-0.35,2.47,0.56,0.33,2.66,0.90
2.88,-4.38,0.09,0.05,-4.70,-0.41
0.10,-1.91,-0.53,-0.77,-1.30,-0.62
2.38,-0.14,0.62,0.54,0.16,0.88
2.11,-1.50,0.01,0.31,-1.11,0.13
-1.40,-1.60,-0.78,-0.73,-1.76,-0.92
2.00,2.23,1.77,0.38,2.36,1.54
:
2.00,2.23,1.77,0.38,2.36,1.54
-1.40,-1.60,-0.78,-0.73,-1.76,-0.92
2.11,-1.50,0.01,0.31,-1.11,0.13
2.38,-0.14,0.62,0.54,0.16,0.88
0.10,-1.91,-0.53,-0.77,-1.30,-0.62
2.88,-4.38,0.09,0.05,-4.70,-0.41
-0.35,2.47,0.56,0.33,2.66,0.90

1.54,0.21,-1.60,0.31,-2.55,3.30,-4.85,-1.10
3.49,-3.72,0.04,0.80,-2.55,0.25,0.02,2.64
-0.54,-2.20,0.44,-0.27,-1.33,-3.20,-0.44,3.17
:
-0.54,-2.20,0.44,-0.27,-1.33,-3.20,-0.44,3.17
3.49,-3.72,0.04,0.80,-2.55,0.25,0.02,2.64
1.54,0.21,-1.60,0.31,-2.55,3.30,-4.85,-1.10

0.49,-1.24,-2.47,2.23,0.50
0.87,-1.91,-4.24,3.77,0.93
:
0.87,-1.91,-4.24,3.77,0.93
0.49,-1.24,-2.47,2.23,0.50

-4.47,-4.47,1.67
-2.54,-2.54,-3.89
-2.70,-2.70,0.13
-5.14,-5.14,-2.59
:
-5.14,-5.14,-2.59
-2.70,-2.70,0.13
-2.54,-2.54,-3.89
-4.47,-4.47,1.67

0.26,1.63,-2.41,-3.47,3.30,0.99,-2.58,-1.17,0.96,-1.78
1.71,0.12,-2.03,0.36,-0.67,0.12,-0.62,1.58,-1.14,-0.10
-0.97,2.71,-2.77,-0.61,2.07,0.29,-4.07,0.96,-3.17,-2.48
1.34,0.77,-2.66,-0.55,0.48,0.91,-0.98,2.58,-1.79,-1.20
-1.85,2.37,-2.19,-3.29,4.02,1.85,-5.20,-1.58,3.79,-0.61
2.29,0.94,-3.90,-1.66,1.04,0.32,-1.88,2.46,-3.52,-1.62
3.95,0.34,-2.60,-1.76,1.19,2.25,0.04,1.76,2.19,1.35
:
3.95,0.34,-2.60,-1.76,1.19,2.25,0.04,1.76,2.19,1.35
2.29,0.94,-3.90,-1.66,1.04,0.32,-1.88,2.46,-3.52,-1.62
-1.85,2.37,-2.19,-3.29,4.02,1.85,-5.20,-1.58,3.79,-0.61
1.34,0.77,-2.66,-0.55,0.48,0.91,-0.98,2.58,-1.79,-1.20
-0.97,2.71,-2.77,-0.61,2.07,0.29,-4.07,0.96,-3.17,-2.48
1.71,0.12,-2.03,0.36,-0.67,0.12,-0.62,1.58,-1.14,-0.10
0.26,1.63,-2.41,-3.47,3.30,0.99,-2.58,-1.17,0.96,-1.78

1.81,-2.31,0.86,-0.46,1.14
4.38,-0.24,-0.10,-1.09,1.61
-1.09,-2.81,2.29,1.89,-0.32
0.94,1.97,-3.58,-1.57,-1.35
1.54,1.91,1.10,-3.21,2.26
-0.04,-1.49,0.60,0.72,-1.91
0.93,-1.18,-4.23,-0.19,1.09
-1.79,2.20,-1.14,3.11,-1.93
:
-1.79,2.20,-1.14,3.11,-1.93
0.93,-1.18,-4.23,-0.19,1.09
-0.04,-1.49,0.60,0.72,-1.91
1.54,1.91,1.10,-3.21,2.26
0.94,1.97,-3.58,-1.57,-1.35
-1.09,-2.81,2.29,1.89,-0.32
4.38,-0.24,-0.10,-1.09,1.61
1.81,-2.31,0.86,-0.46,1.14
